In the data rows, zero lies at 4.5, halfway between 4 and 5.
What is the hidden score of each row? Scores go from 0 to 40, and 20 is about the middle. The score is a weighted sum of the row's numbers plus the product of two more (or one squared), each taken from its middle value.
[3 3 5 3 3 6 6 5 7 3 5 2 3 6 5 7 6 6 3 7 2 5 7 4 4 4 7 6 6 6 3 3] >> 11
[3 3 6 4 3 6 6 3 7 1 5 3 3 6 5 7 6 3 3 7 3 6 6 5 4 4 7 6 6 6 2 3] >> 19
[3 5 3 2 3 6 2 6 5 5 3 3 3 2 4 7 6 6 6 7 2 4 7 2 4 4 7 6 3 7 3 7] >> 14
[6 6 3 5 7 6 6 5 2 6 4 7 6 6 3 3 3 6 3 3 6 4 2 4 4 9 2 3 3 3 7 7] >> 13
[6 3 6 7 7 2 6 4 4 5 6 5 3 6 6 3 3 3 3 3 7 5 3 7 9 4 3 6 6 2 5 3] >> 13
[6 6 3 5 7 6 6 5 2 6 4 7 6 6 3 3 3 6 3 3 6 3 2 4 4 9 2 3 3 4 7 7] >> 15
[3 7 1 3 3 6 2 7 3 7 2 6 6 2 2 4 6 6 6 3 5 1 4 2 4 4 4 3 3 5 6 7] >> 22
[3 6 3 2 3 6 2 7 5 5 3 3 6 2 3 7 6 6 6 3 2 3 6 2 4 4 6 6 3 7 4 7] >> 14
[6 2 7 6 3 2 6 3 6 4 7 3 3 6 7 5 3 3 3 3 4 7 6 7 9 4 4 6 6 4 3 3] >> 23
[6 4 5 6 7 2 6 4 4 5 5 6 3 6 5 3 3 3 3 3 7 5 2 6 4 9 3 3 6 2 6 3] >> 29
[3 7 2 2 3 6 2 7 4 6 2 4 6 2 2 6 6 6 6 3 3 3 6 2 4 4 6 3 3 7 4 7] >> 18
[3 7 1 3 3 6 2 8 3 7 1 6 6 2 2 5 6 6 6 3 4 1 3 2 4 4 4 3 3 5 6 7] >> 15
[3 3 7 6 3 2 6 1 6 2 7 4 3 6 7 5 3 3 3 3 5 7 5 7 4 4 5 6 6 4 4 3] >> 25
[6 7 2 4 7 6 2 6 2 7 3 7 6 2 3 3 3 6 6 3 6 3 3 4 4 4 3 3 3 4 7 7] >> 16
[3 3 5 3 3 6 6 5 7 4 5 2 3 6 6 7 6 6 3 7 2 5 7 4 4 4 7 6 6 5 3 3] >> 14
[6 4 5 6 7 2 6 4 3 6 5 7 6 6 4 2 3 3 3 3 7 5 2 5 4 4 3 3 6 3 6 3] >> 22
[6 2 7 6 3 2 6 3 6 4 7 3 3 6 7 4 3 3 3 3 4 7 5 7 9 4 4 6 6 3 3 3] >> 20
[3 2 6 4 3 2 6 4 7 3 5 2 3 6 6 6 6 3 3 7 3 6 7 5 4 4 6 6 6 5 3 3] >> 15
[6 6 3 5 7 6 2 5 2 6 4 7 6 6 3 3 3 6 6 3 6 4 3 3 4 4 3 3 3 4 6 7] >> 15
[3 2 7 5 3 2 6 4 7 3 6 2 3 6 7 6 6 3 3 7 3 6 6 6 4 4 5 6 6 4 3 3] >> 23
[3 3 6 4 3 6 6 3 7 2 5 3 3 6 5 7 6 6 6 7 3 6 6 4 4 4 7 6 6 7 2 3] >> 26
[3 2 7 5 3 2 6 2 6 1 7 3 3 6 7 5 3 3 3 7 4 7 5 6 4 4 6 6 6 4 3 3] >> 20
[6 3 6 7 7 2 6 4 4 5 6 5 3 6 5 2 3 3 3 3 7 5 3 6 9 4 3 3 6 2 5 3] >> 21
[3 3 6 4 3 6 6 4 7 3 5 2 3 6 6 6 6 6 3 7 3 6 7 5 4 4 7 6 6 5 3 3] >> 29
[6 2 7 6 3 2 6 3 6 4 7 3 3 6 7 4 3 3 3 3 4 7 5 7 9 4 4 6 6 3 3 3] >> 20
[6 3 6 7 3 2 6 2 5 3 6 4 3 6 7 4 3 3 3 3 6 6 4 7 9 4 4 6 6 3 4 3] >> 17
[6 4 5 7 7 2 6 4 3 5 6 6 6 6 5 2 3 3 3 3 7 5 2 6 4 4 3 3 6 2 6 3] >> 33
[6 6 4 5 7 6 6 4 3 5 4 7 6 6 4 2 3 6 3 3 6 4 2 5 4 9 2 3 3 3 7 3] >> 10
[3 6 3 2 3 6 2 6 5 5 2 4 6 2 2 6 6 6 6 3 2 2 6 3 4 4 6 3 3 7 4 7] >> 21
[6 3 6 7 7 2 6 2 5 4 6 5 3 6 6 3 3 3 3 3 6 5 4 7 9 4 3 6 6 2 5 3] >> 12
[3 3 7 6 3 2 6 1 6 2 7 4 3 6 7 5 3 3 3 3 5 7 5 7 4 4 5 6 6 4 4 3] >> 25
[6 5 4 6 7 6 6 5 2 6 5 7 6 6 4 2 3 6 6 3 7 5 2 4 4 4 3 3 6 4 7 7] >> 24
[6 4 5 6 7 2 6 3 4 5 5 6 3 6 5 3 3 3 3 3 6 5 3 6 4 9 3 3 6 2 6 3] >> 38
[6 3 6 7 7 2 6 4 4 5 6 5 3 6 5 2 3 3 3 3 6 5 3 6 9 4 3 3 6 2 5 3] >> 21
[3 3 7 6 3 2 6 1 6 0 7 3 3 6 7 5 3 3 3 7 5 7 5 6 4 4 5 6 6 4 3 3] >> 18
[3 7 2 2 3 6 2 8 4 6 2 5 6 2 2 5 6 6 6 3 4 2 5 2 4 4 5 3 3 6 5 7] >> 14
[6 3 7 6 3 2 6 1 6 2 7 4 3 6 7 4 3 3 3 3 5 7 5 7 4 4 4 6 6 3 4 3] >> 17
[3 5 4 2 3 6 2 5 6 4 3 3 6 2 3 6 6 6 6 7 2 3 6 3 4 4 6 3 3 8 3 7] >> 29
[3 7 2 3 3 6 2 7 3 7 2 6 6 2 2 4 6 6 6 3 5 1 4 3 4 4 4 3 3 5 6 7] >> 24
[3 4 5 3 3 6 6 3 6 2 5 3 3 6 5 7 6 6 6 7 3 5 6 4 4 4 7 6 3 7 2 3] >> 25
[6 3 7 6 3 2 6 2 5 3 7 4 3 6 7 4 3 3 3 3 5 7 4 7 9 4 4 6 6 3 4 3] >> 25
[3 6 2 1 3 6 2 8 4 6 2 4 6 2 2 6 6 6 6 3 3 2 5 2 4 4 6 3 3 6 5 7] >> 15
[3 3 6 4 3 6 6 2 7 1 6 3 3 6 6 6 6 3 3 7 4 6 6 5 4 4 7 6 6 6 2 3] >> 24
[3 2 6 4 3 2 6 4 7 3 6 2 3 6 7 6 6 3 3 7 3 7 6 5 4 4 6 6 6 4 3 3] >> 16
[3 3 7 5 3 2 6 2 6 1 7 3 3 6 6 6 6 3 3 7 4 7 6 6 4 4 6 6 6 5 3 3] >> 27
[3 5 3 2 3 6 2 6 5 5 3 3 3 2 3 7 6 6 6 7 2 4 7 2 4 4 7 6 3 7 3 7] >> 11
[6 7 2 4 7 6 2 6 2 7 3 6 6 2 3 4 3 6 6 3 5 2 3 3 4 4 3 3 3 5 7 7] >> 19
[3 6 3 2 3 6 2 7 5 5 3 4 6 2 3 6 6 6 6 3 3 3 6 2 4 4 6 3 3 7 4 7] >> 22
[6 2 7 6 3 2 6 3 6 4 7 3 3 6 7 5 3 3 3 3 4 7 5 7 9 4 4 6 6 3 3 3] >> 21
[6 4 5 7 7 2 6 4 3 5 5 6 6 6 4 2 3 3 3 3 7 5 2 5 4 4 3 3 6 3 6 3] >> 25
[3 2 6 5 3 2 6 4 7 3 6 2 3 6 7 6 6 3 3 7 3 7 6 6 4 4 6 6 6 4 3 3] >> 18
[6 3 6 7 7 2 6 2 5 3 6 5 3 6 7 4 3 3 3 3 6 6 4 7 9 4 4 6 6 3 5 3] >> 14
[3 3 5 3 3 6 6 5 7 4 5 2 3 6 6 7 6 6 3 7 2 5 7 4 4 4 7 6 6 6 2 3] >> 16
[6 6 3 5 7 6 6 5 2 6 4 7 6 6 3 3 3 6 3 3 6 3 2 4 4 9 2 3 3 4 7 7] >> 15
[3 3 5 4 3 6 6 4 7 3 5 2 3 6 6 7 6 6 3 7 3 6 7 5 4 4 7 6 6 5 3 3] >> 21
[6 2 7 6 3 2 6 3 6 4 7 3 3 6 7 4 3 3 3 3 5 6 5 7 9 4 4 6 6 3 3 3] >> 20
[3 2 7 5 3 2 6 4 7 3 6 2 3 6 7 6 6 3 3 7 3 7 6 6 4 4 6 6 6 4 3 3] >> 22
[3 3 5 4 3 6 6 5 7 3 5 2 3 6 6 7 6 6 3 7 3 6 7 5 4 4 7 6 6 5 2 3] >> 21
[6 7 2 4 7 6 2 7 2 7 2 6 6 2 3 4 3 6 6 3 5 2 3 3 4 4 3 3 3 5 7 7] >> 13
[3 4 5 3 3 6 6 3 7 2 5 3 3 6 5 7 6 6 6 7 3 5 6 4 4 4 7 6 6 7 2 3] >> 14
[6 4 5 6 7 2 6 3 4 4 5 6 3 6 5 3 3 3 3 3 7 5 3 6 4 9 3 3 6 2 6 3] >> 32
[3 3 7 5 3 2 6 2 7 1 6 3 3 6 6 6 6 3 3 7 4 7 6 5 4 4 6 6 6 5 2 3] >> 20
[6 3 6 7 3 2 6 2 5 3 6 5 3 6 7 4 3 3 3 3 6 6 4 7 9 4 4 6 6 3 5 3] >> 18
[6 2 7 7 3 2 6 3 6 5 7 3 3 6 7 4 3 3 3 3 5 6 5 7 9 4 3 6 6 3 3 3] >> 24
[3 2 7 5 3 2 6 4 7 3 6 2 3 6 7 6 6 3 3 7 3 7 6 6 4 4 5 6 6 4 3 3] >> 23
[3 3 6 4 3 6 6 2 7 1 6 3 3 6 5 6 6 3 3 7 3 6 6 5 4 4 7 6 6 6 2 3] >> 21
[6 6 4 5 7 6 6 5 3 5 4 7 6 6 4 2 3 6 3 3 6 4 2 5 4 9 2 3 3 3 7 3] >> 8
[3 2 7 5 3 2 6 4 7 3 6 2 3 6 7 6 6 3 3 7 3 7 6 6 4 4 5 6 6 4 3 3] >> 23
[3 2 7 5 3 2 6 4 7 3 6 2 3 6 7 5 3 3 3 7 3 7 6 6 4 4 5 6 6 4 3 3] >> 14
[3 5 4 3 3 6 2 4 6 3 4 3 3 2 4 7 6 6 6 7 2 4 6 3 4 4 7 6 3 8 2 3] >> 10
[6 2 7 6 3 2 6 3 6 4 7 3 3 6 7 5 3 3 3 3 4 7 6 7 9 4 4 6 6 3 3 3] >> 22
[3 3 7 6 3 2 6 1 6 2 7 4 3 6 7 5 3 3 3 3 5 7 5 7 4 4 5 6 6 4 4 3] >> 25
[6 5 4 6 7 6 6 4 3 5 4 7 6 6 4 2 3 6 3 3 6 4 2 5 4 9 2 3 3 3 7 3] >> 11
[6 2 7 6 3 2 6 3 6 4 7 3 3 6 7 5 3 3 3 3 4 7 5 7 9 4 4 6 6 4 3 3] >> 22
[3 4 5 3 3 6 6 3 7 2 5 3 3 6 5 7 6 6 6 7 3 5 6 4 4 4 7 6 6 7 2 3] >> 14
[3 7 2 4 7 6 2 6 2 7 2 6 6 2 3 4 3 6 6 3 5 2 3 3 4 4 3 3 3 4 7 7] >> 20
[6 4 5 6 7 2 6 4 4 4 5 6 3 6 5 3 3 3 3 3 7 5 2 6 4 9 3 3 6 2 6 3] >> 24
[6 3 5 7 7 2 6 4 3 6 6 6 6 6 5 2 3 3 3 3 7 5 3 6 4 4 2 3 6 3 5 3] >> 38
[3 7 2 2 3 6 2 8 4 6 2 5 6 2 2 6 6 6 6 3 3 2 5 2 4 4 5 3 3 6 5 7] >> 16
[3 6 2 2 3 6 2 7 4 6 2 4 6 2 2 6 6 6 6 3 3 2 6 2 4 4 6 3 3 6 5 7] >> 21
[6 6 3 5 7 6 2 6 2 6 4 7 6 2 3 3 3 6 6 3 6 4 3 3 4 4 3 3 3 4 6 7] >> 21
[6 4 5 7 7 2 6 4 3 5 5 6 6 6 4 2 3 3 3 3 7 5 2 5 4 4 3 3 6 3 6 3] >> 25
[3 3 5 3 3 6 6 5 7 4 5 2 3 6 6 7 6 6 3 7 2 5 7 4 4 4 7 6 6 5 3 3] >> 14
[6 4 4 6 7 2 6 5 2 6 5 7 6 6 4 2 3 6 3 3 7 5 2 5 4 4 3 3 6 3 6 3] >> 12
[6 6 3 5 7 6 2 5 2 6 4 7 6 6 3 3 3 6 6 3 6 4 3 3 4 4 3 3 3 4 6 7] >> 15
[3 7 2 2 3 6 2 8 4 7 2 5 6 2 2 5 6 6 6 3 3 2 5 2 4 4 5 3 3 6 5 7] >> 17
[3 2 6 4 3 2 6 4 7 3 6 2 3 6 7 6 6 3 3 7 3 6 7 5 4 4 6 6 6 4 3 3] >> 22
[3 7 2 2 3 6 2 8 3 7 1 5 6 2 2 5 6 6 6 3 4 1 5 2 4 4 5 3 3 6 5 7] >> 21
[6 4 6 7 7 2 6 3 4 4 6 5 3 6 6 3 3 3 3 3 6 5 3 7 4 4 3 3 6 2 5 3] >> 22
[6 2 7 5 3 2 6 3 6 3 7 3 3 6 7 5 3 3 3 7 4 7 6 6 4 4 5 6 6 4 3 3] >> 20
[3 6 3 2 3 6 2 6 5 5 3 3 6 2 3 7 6 6 6 3 2 3 7 2 4 4 6 3 3 7 4 7] >> 25
[3 7 2 3 3 6 2 8 3 7 1 5 6 2 2 5 6 6 6 3 4 1 4 2 4 4 4 3 3 5 6 7] >> 19
[3 7 2 3 7 6 2 7 3 7 2 6 6 2 2 4 6 6 6 3 5 2 3 3 4 4 4 3 3 5 6 7] >> 22
[6 4 5 7 7 2 6 4 3 6 5 6 6 6 5 2 3 3 3 3 7 5 2 6 4 4 3 3 6 2 5 3] >> 31
[6 3 6 7 7 2 6 4 5 5 6 5 3 6 6 3 3 3 3 3 6 6 4 7 9 4 3 6 6 2 4 3] >> 11
[6 4 5 7 7 2 6 4 3 5 5 6 6 6 4 2 3 3 3 3 7 5 2 6 4 4 3 3 6 4 6 3] >> 24
[3 3 5 3 3 6 6 4 7 3 5 2 3 6 6 7 6 6 3 7 3 5 7 4 4 4 7 6 6 5 2 3] >> 17
[3 7 1 3 3 6 2 7 3 7 2 6 6 2 2 4 6 6 6 3 5 1 4 2 4 4 4 3 3 5 6 7] >> 22
[6 2 7 5 3 2 6 3 6 3 7 3 3 6 7 5 3 3 3 7 4 7 6 6 4 4 5 6 6 4 3 3] >> 20
[6 6 3 5 7 6 6 5 2 6 4 7 6 2 3 3 3 6 3 3 6 3 2 4 4 4 2 3 3 4 7 7] >> 32
[6 2 7 6 3 2 6 3 6 4 7 3 3 6 7 5 3 3 3 7 4 7 6 6 4 4 5 6 6 4 3 3] >> 29
[6 3 6 7 7 2 6 4 5 5 6 4 3 6 7 3 3 3 3 3 6 6 4 7 9 4 3 6 6 3 4 3] >> 12
[3 2 7 5 3 2 6 4 7 3 6 2 3 6 7 5 6 3 3 7 3 7 6 6 4 4 5 6 6 4 3 3] >> 21
[6 3 6 7 3 2 6 2 5 3 7 4 3 6 7 4 3 3 3 3 6 6 4 7 9 4 4 6 6 3 4 3] >> 20
[3 3 6 4 3 6 6 3 7 2 5 3 3 6 5 7 6 6 6 7 3 5 6 4 4 4 7 6 6 7 2 3] >> 18
[3 3 6 4 3 6 6 3 7 1 5 3 3 6 6 6 6 3 3 7 3 6 6 5 4 4 7 6 6 6 2 3] >> 20
[3 4 5 3 3 6 2 4 6 3 4 3 3 6 4 7 6 6 6 7 2 5 7 4 4 4 7 6 3 7 2 3] >> 16
[6 6 3 5 7 6 2 5 1 6 4 7 6 6 3 3 3 6 6 3 6 5 3 3 4 4 3 3 3 4 6 7] >> 22
[3 5 4 2 3 6 2 6 6 4 4 3 3 2 4 7 6 6 6 7 2 4 7 3 4 4 7 6 3 7 3 7] >> 19
[6 5 4 6 7 6 6 5 2 6 5 7 6 6 4 2 3 6 6 3 7 5 2 4 4 4 2 3 6 3 7 3] >> 15
[6 4 5 7 7 2 6 4 3 5 6 6 6 6 4 2 3 3 3 3 7 5 2 5 4 4 2 3 6 3 6 3] >> 25
[3 4 5 3 3 6 2 4 6 3 4 3 3 2 4 7 6 6 6 7 2 4 7 4 4 4 7 6 3 8 2 3] >> 19
[6 2 7 6 3 2 6 3 6 4 7 3 3 6 7 4 3 3 3 3 4 7 5 7 9 4 4 6 6 3 3 3] >> 20
[3 7 3 3 3 6 2 6 4 5 1 5 6 2 2 5 6 6 6 3 3 1 5 3 4 4 5 3 3 7 5 7] >> 21
[3 3 7 5 3 2 6 2 7 1 6 3 3 6 6 6 6 3 3 7 4 7 6 5 4 4 7 6 6 5 3 3] >> 18
[3 4 5 3 3 6 2 4 6 3 4 3 3 2 4 7 6 6 6 7 2 4 7 4 4 4 7 6 3 8 2 3] >> 19
[3 4 5 3 3 6 6 5 7 4 4 2 3 6 5 7 6 6 6 7 2 5 7 4 4 4 7 6 3 5 3 3] >> 10
[6 3 5 7 7 2 6 4 3 6 5 6 6 6 5 2 3 3 3 3 7 5 2 6 4 4 3 3 6 2 5 3] >> 33
[6 6 4 5 7 6 6 5 2 6 4 7 6 6 4 3 3 6 3 3 6 4 2 5 4 9 2 3 3 3 7 7] >> 24
[3 6 2 2 3 6 2 7 4 6 2 4 6 2 2 6 6 6 6 3 3 2 5 1 4 4 6 3 3 6 5 7] >> 18
[6 3 7 6 3 2 6 1 6 3 7 4 3 6 7 4 3 3 3 3 6 7 4 7 4 4 4 6 6 3 4 3] >> 18
[6 2 7 6 3 2 6 3 6 4 7 3 3 6 7 4 3 3 3 3 4 7 5 7 9 4 4 6 6 4 3 3] >> 20
[6 3 6 7 7 2 6 3 5 5 6 4 3 6 6 3 3 3 3 3 6 6 4 7 9 4 3 6 6 3 4 3] >> 11
[3 2 7 5 3 2 6 1 6 1 7 3 3 6 6 6 6 3 3 7 4 7 5 6 4 4 6 6 6 5 3 3] >> 29
[6 7 2 4 7 6 2 6 2 7 3 7 6 2 3 3 3 6 6 3 5 3 3 3 4 4 3 3 3 4 7 7] >> 15
[3 7 1 2 3 6 2 8 3 7 1 6 6 2 2 5 6 6 6 3 4 1 4 2 4 4 5 3 3 5 6 7] >> 16
[3 4 6 4 3 6 6 3 7 2 5 2 3 6 5 7 6 6 6 7 3 5 6 4 4 4 7 6 6 7 2 3] >> 13
[6 4 3 6 7 2 6 3 4 5 5 6 3 6 5 3 3 3 3 3 7 5 2 6 4 9 3 3 6 2 6 3] >> 39
[3 4 4 3 3 6 2 3 6 4 4 2 3 2 5 7 6 6 6 7 2 5 7 3 4 4 7 6 3 6 3 7] >> 24
[6 6 3 5 7 6 2 5 2 6 4 7 6 6 3 3 3 6 6 3 6 5 3 3 4 4 3 3 3 4 6 7] >> 20
[3 8 1 3 3 6 2 8 3 7 1 6 6 2 2 4 6 6 6 3 4 1 4 2 4 4 4 3 3 5 6 7] >> 15
[6 6 3 5 7 6 2 5 2 6 5 7 6 6 3 2 3 6 6 3 6 5 2 3 4 4 3 3 3 4 6 7] >> 19
[6 2 7 6 3 2 6 3 6 4 7 3 3 6 7 4 3 3 3 3 4 7 5 7 9 4 4 6 6 4 3 3] >> 20
[3 7 1 3 3 6 2 7 3 7 2 6 6 2 2 4 6 6 6 3 5 1 4 3 4 4 4 3 3 5 6 7] >> 22
[3 7 1 3 3 6 2 8 3 7 2 6 6 2 2 5 6 6 6 3 4 1 4 2 4 4 4 3 3 5 6 7] >> 21
[3 5 4 2 3 6 2 5 6 4 3 3 6 2 3 6 6 6 6 7 2 3 6 3 4 4 6 3 3 8 3 7] >> 29
[6 3 7 6 3 2 6 1 6 2 7 4 3 6 7 5 3 3 3 3 5 7 5 7 4 4 5 6 6 4 4 3] >> 19
[6 2 7 7 3 2 6 3 5 5 6 4 3 6 7 4 3 3 3 3 5 6 5 7 9 4 3 6 6 3 3 3] >> 26
[6 6 3 5 7 6 2 5 2 6 5 7 6 6 3 2 3 6 6 3 6 5 3 4 4 4 3 3 3 4 6 7] >> 22
[6 2 7 5 3 2 6 3 6 3 7 3 3 6 7 5 3 3 3 7 4 7 6 6 4 4 5 6 6 4 3 3] >> 20
[6 5 4 6 7 6 6 5 2 6 5 7 6 6 3 2 3 6 6 3 7 5 2 4 4 4 3 3 6 4 7 7] >> 22
[6 4 5 6 7 2 6 5 3 5 5 7 6 6 4 2 3 3 3 3 7 5 2 5 4 4 2 3 6 3 6 3] >> 14
[6 6 3 5 7 6 2 5 2 6 5 7 6 6 3 2 3 6 6 3 7 4 2 4 4 4 3 3 3 4 6 7] >> 17
[3 5 4 2 3 6 2 5 5 4 3 3 6 2 3 6 6 6 6 7 2 3 6 3 4 4 6 3 3 8 3 7] >> 32
[6 3 6 7 7 2 6 4 4 5 6 5 3 6 6 3 3 3 3 3 6 5 3 7 9 4 3 6 6 2 5 3] >> 13
[3 7 3 2 3 6 2 6 4 5 2 4 6 2 2 6 6 6 6 3 2 1 5 3 4 4 5 3 3 7 4 7] >> 23
[6 6 3 5 7 6 6 5 2 6 4 7 6 6 3 3 3 6 3 3 6 3 2 5 4 9 2 3 3 3 7 7] >> 15
[6 2 7 5 3 2 6 3 7 3 6 2 3 6 7 5 3 3 3 7 3 7 6 6 4 4 5 6 6 4 3 3] >> 12
[6 4 5 7 7 2 6 4 3 5 5 6 6 6 5 2 3 3 3 3 7 5 2 6 4 4 2 3 6 2 5 3] >> 23
[6 4 5 7 7 2 6 4 3 6 5 6 6 6 4 2 3 3 3 3 7 5 2 6 4 4 3 3 6 2 6 3] >> 28
[3 6 3 2 3 6 2 6 5 5 2 4 6 2 2 6 6 6 6 3 2 2 6 3 4 4 6 3 3 8 4 7] >> 21
[3 7 3 2 3 6 2 6 4 5 2 4 6 2 2 6 6 6 6 3 2 1 5 3 4 4 5 3 3 7 4 7] >> 23
[3 3 7 6 3 2 6 1 6 2 7 3 3 6 7 5 3 3 3 7 5 7 5 6 4 4 5 6 6 4 3 3] >> 24
[6 4 5 6 7 2 6 3 4 4 5 6 3 6 5 3 3 3 3 3 7 5 3 6 4 9 3 3 6 2 6 3] >> 32
[3 2 6 4 3 2 6 4 7 3 6 2 3 6 6 6 6 3 3 7 3 6 7 5 4 4 6 6 6 4 3 3] >> 18
[3 5 4 2 3 6 2 5 5 4 3 3 6 2 3 6 6 6 6 7 2 3 6 3 4 4 6 3 3 8 3 7] >> 32
[6 5 4 6 7 6 6 4 3 5 4 7 6 6 4 2 3 6 3 3 6 4 2 5 4 9 2 3 3 3 7 3] >> 11
[6 7 2 4 7 6 2 6 2 7 3 6 6 2 3 4 3 6 6 3 5 2 3 3 4 4 3 3 3 4 7 7] >> 18
[6 6 3 5 7 6 6 5 2 6 4 7 6 6 4 3 3 6 3 3 6 3 2 4 4 9 2 3 3 3 7 7] >> 18
[6 5 4 6 7 6 6 5 2 6 5 7 6 6 3 2 3 6 6 3 7 5 2 4 4 4 3 3 3 4 7 7] >> 29
[6 5 4 5 7 6 2 5 2 6 5 7 6 6 3 2 3 6 6 3 7 5 2 4 4 4 3 3 3 4 6 7] >> 33
[3 2 7 6 3 2 6 1 6 1 7 3 3 6 7 5 3 3 3 7 5 7 5 6 4 4 5 6 6 4 3 3] >> 22
[3 6 4 2 3 6 2 5 5 4 3 3 6 2 3 6 6 6 6 7 2 3 6 3 4 4 6 3 3 8 3 7] >> 31
[3 2 7 5 3 2 6 2 6 1 7 3 3 6 6 6 6 3 3 7 4 7 6 6 4 4 6 6 6 5 8 3] >> 24
[6 3 6 7 7 2 6 2 5 4 6 5 3 6 7 4 3 3 3 3 6 6 4 7 9 4 4 6 6 3 5 3] >> 16
[3 3 6 4 3 6 6 3 7 1 5 3 3 6 5 7 6 3 3 7 3 6 6 4 4 4 7 6 6 6 2 3] >> 17
